rotation steps, each row followed by its count of steps
The counts run from 0 to 650.
86	92	87	77	80	111	70	82	114	119	117	106	100	98	100	84	119	92	98	82	118	113	136	118	107	96	84	87	135	98	124	111	82	87	110	76	93	108	114	93	107	118	107	120	105	126	93	121	84	113	93	96	106	113	103	96	119	108	81	100	109	99	77	129	108	84	84	124	95
428
90	104	90	110	86	111	67	73	128	87	110	99	102	96	104	97	97	91	86	74	94	88	106	121	101	123	100	85	123	92	121	116	59	111	107	90	134	99	86	83	109	122	91	117	109	97	114	131	91	125	109	101	103	96	96	87	83	114	100	85	119	125	88	118	96	93	117	115	103
496
101	107	86	91	84	94	69	89	107	107	113	119	97	84	124	79	100	112	108	86	84	108	93	115	119	99	112	70	127	101	101	113	74	124	102	104	108	97	113	88	81	121	83	87	126	84	109	146	85	119	85	100	111	99	117	113	83	117	68	93	114	101	83	105	106	69	104	118	105
600
89	116	101	88	117	92	90	99	81	132	120	101	105	85	125	85	105	107	106	89	132	126	97	130	130	83	124	80	118	102	103	83	108	78	97	81	100	67	129	110	99	105	112	112	102	103	79	134	95	109	92	108	107	110	78	99	137	99	111	108	102	96	79	104	93	69	105	113	101
172
106	108	69	86	102	123	71	75	107	93	97	107	88	104	108	96	101	133	82	91	84	104	102	108	107	118	101	78	105	98	112	108	79	102	139	96	112	134	94	84	101	98	62	108	88	91	122	106	98	115	90	64	103	96	126	98	78	120	111	95	113	96	94	104	105	73	113	119	115
47
103	103	94	104	115	102	59	88	106	112	115	111	91	75	114	73	102	115	90	76	114	93	114	125	127	103	128	74	97	91	106	91	84	99	94	98	132	82	119	112	92	105	86	113	126	79	112	143	102	123	78	94	101	98	103	108	110	120	106	106	89	118	64	111	104	77	106	113	93
252
88	120	87	69	121	92	110	79	74	97	110	79	101	90	101	114	110	116	82	103	91	114	85	122	102	102	115	108	111	118	109	97	100	59	124	84	110	102	128	97	126	108	83	119	87	116	99	74	86	107	92	79	120	120	89	96	114	85	119	134	118	88	101	108	92	78	117	117	118
475
84	89	110	85	117	103	77	91	120	100	91	100	102	82	105	103	140	111	73	117	113	112	105	108	105	95	119	85	109	85	104	85	83	71	123	92	96	126	119	117	110	96	74	127	98	115	108	96	95	82	74	81	113	113	117	110	112	115	115	122	104	106	81	114	75	85	108	133	114
285
70	103	120	100	78	109	60	112	121	105	94	112	107	105	102	76	114	98	88	107	103	102	109	133	96	116	93	81	120	80	127	91	71	92	105	101	112	104	84	96	103	129	99	140	133	109	123	128	91	100	86	108	105	122	108	108	91	103	104	90	109	102	100	119	92	112	112	122	109
188
99	130	90	59	116	111	100	93	98	95	101	90	117	99	131	80	120	81	95	89	98	100	73	116	101	114	111	88	105	99	132	86	110	59	110	68	103	88	105	98	124	94	70	110	113	114	107	104	102	111	101	74	98	125	98	87	98	86	104	121	113	86	115	86	77	103	103	118	125
34
104	109	79	84	92	91	83	98	113	116	114	115	97	93	116	65	110	125	101	90	94	102	108	101	112	103	128	85	128	104	95	102	86	114	108	110	114	114	114	104	87	113	88	112	120	78	123	129	89	94	70	84	95	102	125	116	84	111	85	114	112	112	80	108	118	54	106	118	103
597
81	88	98	81	74	107	71	96	118	116	118	109	111	97	96	84	118	104	96	86	117	126	135	117	101	90	92	93	144	89	122	114	79	100	112	80	89	101	110	87	98	121	120	127	101	123	89	128	83	103	98	101	105	110	109	95	109	112	87	86	113	98	85	133	102	77	96	125	101
429
95	111	79	92	99	121	83	95	118	104	100	106	99	116	114	86	103	126	85	109	95	110	93	97	107	114	101	77	124	90	101	99	87	103	139	91	112	131	81	93	115	98	92	135	82	99	121	98	94	76	95	54	91	105	128	99	79	117	127	90	124	106	113	103	96	73	124	123	123
44
87	113	101	84	107	95	83	109	116	94	101	104	127	88	104	96	100	108	95	101	83	121	80	120	89	116	113	109	100	91	129	116	81	105	130	91	110	94	106	76	106	113	80	110	135	117	111	118	95	118	106	81	120	146	122	106	82	94	103	110	106	66	110	115	88	94	115	127	107
195
73	98	114	94	94	89	94	98	106	76	95	93	104	92	92	103	108	118	78	118	73	112	71	121	98	98	117	88	120	106	112	99	71	92	123	112	108	111	113	91	100	135	59	115	111	98	120	100	85	96	76	112	121	129	119	118	84	97	101	111	111	90	94	113	89	82	124	125	119
636
102	127	82	68	69	86	74	94	99	131	122	123	105	79	126	77	104	88	128	95	98	115	94	131	103	110	90	87	108	98	109	115	102	97	89	81	106	85	110	89	108	122	106	93	131	102	111	130	83	113	80	103	110	119	98	106	110	99	77	106	111	75	102	104	108	101	100	114	107
264
112	124	69	78	108	79	94	80	114	110	133	98	114	87	109	86	103	112	101	70	84	91	109	112	91	125	105	123	105	105	112	140	81	97	123	83	139	89	104	81	114	102	112	107	129	102	110	119	97	121	109	73	116	119	99	94	92	88	99	127	106	100	92	117	115	79	109	120	107
503
85	110	104	83	108	93	87	86	105	72	98	89	111	76	110	102	111	98	86	102	71	115	65	124	94	110	124	86	113	107	119	98	78	84	117	94	112	101	123	86	105	118	43	100	119	102	110	110	92	131	92	102	124	125	104	108	86	95	94	115	114	88	100	100	78	93	116	121	114
639
86	109	88	77	101	104	60	87	110	97	109	100	119	74	108	102	100	100	100	96	85	122	87	113	92	128	112	112	90	102	124	106	82	93	131	91	115	94	112	84	112	105	83	111	136	119	103	114	94	133	108	76	132	143	102	102	106	93	108	121	105	71	104	108	90	108	104	120	91
197
88	105	88	82	100	107	62	94	115	91	111	96	126	73	107	109	97	92	104	98	92	133	80	109	101	115	108	98	93	96	119	111	84	107	131	88	106	93	111	83	109	99	86	106	125	124	92	116	86	134	121	73	132	145	100	99	102	110	113	111	111	70	110	111	80	101	102	123	92
198
96	107	100	80	73	76	77	91	86	125	99	124	81	81	102	88	115	123	98	124	85	112	100	125	107	101	91	79	105	91	101	104	85	86	108	94	104	122	122	102	96	130	86	114	107	92	127	89	79	85	49	101	121	104	113	120	111	108	99	119	108	91	80	116	107	99	118	123	116
18
93	113	78	79	98	125	74	84	115	102	97	92	95	112	112	89	116	99	83	102	103	101	105	98	105	125	92	78	117	89	102	91	82	71	132	92	115	126	78	107	122	90	95	145	85	115	106	96	95	86	94	61	100	107	108	80	96	121	134	105	120	118	114	98	79	100	111	125	122
42
90	118	72	67	80	99	105	86	91	90	99	98	100	99	95	111	113	119	91	112	81	129	90	123	97	96	96	91	131	117	101	98	93	91	133	90	85	124	116	77	110	120	73	110	83	116	107	90	69	106	84	90	114	120	112	100	93	100	89	107	124	74	105	102	104	69	113	119	114
127
99	139	80	82	93	96	101	103	86	138	113	117	94	110	138	56	117	116	104	79	103	95	96	127	114	105	95	89	122	98	119	107	104	74	96	70	108	95	86	86	111	102	110	111	96	97	114	117	113	87	86	82	88	91	98	92	110	95	102	91	112	101	99	104	116	85	111	113	138
73
108	109	89	82	70	91	68	91	120	113	107	130	98	84	111	99	125	93	101	126	93	105	93	111	88	113	70	88	95	67	100	121	78	104	109	78	117	122	97	91	116	122	99	120	92	109	125	98	86	81	70	75	116	109	123	103	93	122	106	95	111	107	108	115	91	115	124	134	121
460
87	123	74	59	82	88	113	89	108	98	130	82	118	109	102	89	109	92	91	84	101	96	104	112	80	116	106	115	148	110	110	103	95	74	119	83	116	103	101	94	127	118	111	135	103	112	108	105	79	98	106	84	91	117	99	85	90	90	96	124	127	102	120	104	106	68	105	119	118
232
66	119	125	88	105	88	111	110	96	88	110	89	118	89	104	104	120	83	86	109	96	114	70	143	91	104	113	103	114	101	112	87	99	67	97	87	117	79	112	106	125	128	94	130	106	114	112	104	78	93	85	107	109	126	90	103	103	86	117	116	115	95	121	99	73	104	125	117	126
29
108	127	106	92	115	70	95	103	94	123	115	117	120	72	139	86	113	100	111	83	79	108	68	126	101	114	97	110	98	92	116	140	94	91	101	64	117	77	107	79	104	101	107	90	122	104	101	117	104	102	102	97	128	115	105	98	107	82	94	112	112	84	96	117	89	100	112	126	123
611
84	99	78	72	74	108	72	85	108	103	113	103	104	88	76	111	117	87	88	121	119	115	117	126	98	102	76	90	105	84	111	88	94	93	112	85	105	116	116	99	128	126	102	140	90	124	108	92	61	97	75	90	102	129	102	99	110	116	112	112	111	96	107	117	91	97	112	128	98
121
82	122	94	91	94	108	85	98	113	83	125	81	127	92	121	106	105	74	95	103	106	107	59	115	101	120	123	90	108	98	102	76	88	82	100	97	132	76	101	112	126	118	89	125	120	106	104	125	75	108	107	83	102	125	89	96	97	99	125	111	121	115	130	90	74	99	119	115	106
645
104	94	86	90	84	103	82	82	111	86	121	105	105	69	96	121	119	75	87	112	120	112	91	120	109	77	98	77	108	75	101	90	92	105	92	80	129	99	131	98	122	126	83	109	74	103	108	114	61	103	74	99	97	104	101	96	93	126	102	91	106	123	100	105	92	82	125	124	102
564
91	103	119	76	110	87	84	97	116	100	101	117	109	78	110	69	125	87	86	86	88	94	108	133	94	103	103	94	115	90	144	112	87	78	97	73	105	93	123	92	113	123	73	108	130	110	122	112	98	109	76	104	113	126	114	115	96	92	81	119	94	87	76	120	92	102	97	118	115
531
93	107	95	74	102	100	81	101	97	129	94	122	102	90	121	84	137	114	88	114	111	127	108	106	112	91	89	88	106	87	112	105	99	74	119	70	78	128	106	98	107	90	105	118	82	124	97	90	98	69	79	75	111	115	124	103	116	110	111	106	111	84	91	123	90	96	103	130	125
623
89	109	82	91	78	105	76	70	89	102	104	109	99	83	85	116	99	98	101	107	91	127	93	136	99	108	73	89	95	96	116	112	82	92	123	84	113	104	108	69	115	128	87	110	89	124	99	98	75	128	97	99	128	126	83	88	112	104	118	94	111	75	103	122	95	108	117	119	95
468
69	104	111	79	77	106	71	114	126	97	114	98	126	96	106	98	111	77	105	107	112	130	101	114	90	110	103	96	125	91	115	91	85	94	109	90	102	89	107	103	115	123	104	122	127	128	102	135	74	100	104	101	109	136	105	103	100	105	94	102	119	90	121	110	79	100	100	130	101
537
